Some points, one per row:
[38 29 46 42 38 29 54 17 67 75 63 54 42 17 79 42 13 29 75 17 33 21 21 79]
[54 46 50 17 21 25 21 92 29 29 33 17 50 42 21  4 46 13 29 58 42 29 25 13]
[ 13   8  17  25  50  29  38  13  54  29  38  46   8   8  92  25  17  21
  33  21  13   4  25 104]
[50 29 29 17 54 75 42 54 42 25 25 21 29 17 17 29 25  8 42 42 50 21 21 33]
[33 29 42 71 25 42 25 13 33 38 33 33 58 29 75 58 79 46 42 17 58 38 38 54]
[17 29 17 13  8 17  8 25  4 21  8 17 17 83 13 29 25 13  8  8 13 58  8  8]
[75 71 63 33 46 33 46 21 38 25 46 63 33 33 25 21 38 17 33 46 17 17 29 13]
[25 29 42 58 25 17 38 42 21 67 54 21 25 50 25 33 50 79 42 42 33 25 29 21]
[ 46  54  17  13  75   8 113  63  13  33  21  29  21  21  17  25   8   8
   8  29  29   8  92  21]
[ 21  21   4  13  58  25  21   8  13   8  13  13   0  46  21  46  21   0
  21   8  21 113  13  17]
[33  8 25 13 25 38 17 25 13  4 29 17 21 38 21 33 46 33 21 17  4 63 25 17]
[  8  33  21  33  46  17  67  25  38  50  42  46  50  17 121  17   8   8
  25  13  33  13  75  50]
[21 21 25 29 54 42 33 38 42 46 33 29 46 29 50 58 29 21 33 17 25 42 13 13]
[33 33 21 42 17 42 29 33 21 29 54 42 13 46 50 33 38 33 46 42 29 63 25 38]
[13 50 58 46 29 50 71 38 54 42 67 33 21 38 71 33 42 17 79 21 54 17 46 46]
[ 38  33  50  25  17  17  50  13  58  58  42  67  63   8  42  29  33  46
  88   8  71   8 104  46]
[50 42 50 38  8 42 54 63 33 50 38 38 38  8 21 25 63 29 42 79 21 13 17 13]
[83 13 50  8 25 25 29 96 21 25 21 29 25 17  8 17 25 17 42 63 42 25 13 29]
[29 50 58 33 58 46 54 58 63 63 58 58 42 33 38 46 33 25 67 33 42  4 50 42]
[ 8 17 38 33 25 17 21 25 21 21 33 46 17 13 46 67  4 29 38 17 25  8 25 92]
[ 8 42 29 33  0 50 38  8 38 38 58 58 42  8 50 75 13 46 42 21 42 29 46 33]
[ 21  33  17 100   8   4  25   8  25  29  42  25  21  46  54  13  17  50
   4  13  17  17  46  38]
Then 16 other points, each followed by its number:
[50 29 54 33 46 50 17 33 21 33 29 17 25 21 33 96 63 33 33 42 33 42 13 29] 0
[29 25 38 54 33 33 25 58 38 17 38 33 38 42 17 21 50 33 38 83 63 58 21  4] 1
[71  0 46 42 46 71 33 29 50 25 25 54 38 21 54 67 29 33 63 25 46 25 33 58] 2
[ 21  21  38  38   8  21  21  13  29  58  17  38  38  29  63  67  17  54
  21  25  38  21  50 108] 3
[63 17 83 38  8 21 33 42 33 21 13 21 25 13 25 33 25 25 17 83 33 13 17 75] 4
[25 21 29 17 46 33 33 25 38 46 29 29 25 21 17  8 21 54 29 83 38 42 75 50] 5
[71 54 25  4 71 33 17 67 38 21 25 21 42 25 29 38 54 21 29 54 25 29 21  4] 6
[50 17 25  8 17 17 25 58 17  8 17 17 13 54 17 13 46 38 21 50 25 42 25 13] 7
[ 38  79  13  13  38  25  17  25  17   8  13  13  21 127  21  17  17  17
  33  42   8  50  25  29] 8
[ 17  42  13  17  33  17  13  25   4  13  13   0   0 104  17  25  38  21
   0   8  25  50   8   8] 9
[42 33 38 17  8 50 25 17 29 13 21 50 38 21 21 67 50 25 21 25 29 58 46 25] 10
[ 4 21  8 17  4 17 13 17 13  8 17 17 13 29 25 29 29 29  4 21  4 63 17 21] 11
[33 38 17 88 17 25 21 25 50 46 13 38 63 33 50 29 33 46 29 21 29 17 29 33] 12
[33 25 25 58 38 88 17 42 42 33 29 38 21 13 29 75 46 38 33 17 75 33 13 25] 13
[ 17  13  38  25  25  29  33   8  38  38  29  83  21  17  46  50  21  54
  21  29  25  33  17 104] 14
[25 63 42 33 71 46 46 17 42 38 38 63 42 17 92 42 29 21 58 38 42 13 38 50] 15
Which of these numbered points is nearest to each point below, looking only along the 4 directions in which the first points spread most? Its number follows each.
[33 38 42 46 25 83  4 17 54 33 50 38 33 33 46 63 29 38 25 21 21 21 29 33] > 13
[83 13 83 38 29 63 42 83 38 38 17 29 63 17 29 46 29 38 54 46 42 21 25 46] > 4
[ 29   8  29  33  13  38   8  42  38   8  33  29  25  21  13 104  38  46
  25  38  29  29  13  38] > 0
[17 21 58 13 25 83 17 25 50 33 50 46 63  8 42 58 13  8 42 25 50  8 42 46] > 2
[17 25  8 29 46 88 21 29 25 25 54 21 33 13 54 83 13 21 46 17 33 58 25 42] > 14
[46 42 50 33 33 63 54 50 63 50 58 50 38  8 17 17 42 29 38 50 58 29 21 29] > 4
[17 46 21 38 42 25 21 13 33 75 63 42 67 46 96 33 25 54 42 21 33 25 63 58] > 3
[50 29 38 25 38 17 63 29 21 67 21 58 33  8  8 13 13 17 54 29 46 21 79 21] > 5
[21 42 17 17 58 67 17  8 50 46 67 58 42 17 67 46 21 17 42 13 29 21 38 21] > 14
[54 21 46 42 42 46 29 42 63 50 50 38 71 21 50 38 21 46 50 38 88 21 21 38] > 2
[13 71 17 21 50 79 29  8 21 21 46 58 79 46 63 46 33 17 25 13 29 42 25  4] > 10
[108  29  29  21  46  21  54  88  17  17  21   8  21  21  13  17  50   8
  29  58  25  13  25  21] > 6
[ 13  13   8  46  21  13   0  17  13  29  21   0  17 100   8  13  50  21
  13  29  13  83  13   0] > 9
[33 50 13 13 25  8 13 29 17 33 38  8 21 88 38 13 54 13 17 17  8 54 33 13] > 8
[67 38 38  8 67 25 21 50 33 17 17 21 21 50 13 17 38 21 13 42 17 58 17  8] > 7
[ 4  8  4 21 21 21 17  8 17 13 17 13 21 38 38 38 42 38 25 13 13 92 25 17] > 11
[33 75 33 38 88 25 42 21 58 25 33 25 38 29 46 25 25 17 33  8 54 29 29 13] > 5
[29 33 58 54 50 38 58 29 58 92 79 63 63 29 63 13 17 25 38  8 67  8 75 50] > 15
[67 17 50 13 38 42 33 58 54 33 25 54 33 17 21 50 21 33 25 92 38 25 29 50] > 4
[ 58   8  29  38  13  21  13  17   8  17  13  33  21  13  13  13  46 100
  13  46   8  33  25  25] > 10
[46 38 21 25 13 25 13 46 13  8 13 17 33 83  8  8 50 50 21 46 13 38 21 13] > 7
[ 4 13 38 88 29 21 50 33 38 54 50 21 50 75 29  8 21 71 25  8 42 21 42 58] > 12
[46  8 13  8 29 54 13 46 29 13 13 38 33 25 42 75 54 13 25 33 33 38 17 33] > 0
[ 4 58 13 29 46 63 17 38 42  8 17 25 17 38 50 67 38 13 29 21 17 58 25 29] > 10
[25 21 29  8 42 58 29 33 33 21 54 50 75 38 42 92 29  8 33 42 42 50 17 13] > 0
[ 38  21  58 100  17   8  29  17  33  63  33  46  33  38  25  42  42  71
  50  63  50  38  50  63] > 12
[25  0 46 33 25 46 21 25 13 25 38 42 42 25 21 63 33 38 42 33 33 50 29 21] > 10
[33 46  8 21 25 25 29 25 17 21 13 13 25 88 33 17 38 25 21 21  4 29 21 33] > 8
[ 4 46 17  8 58 54 21  8 25 17 25 25 25 25 42 67 17  4 33 13  8 29 29 29] > 10
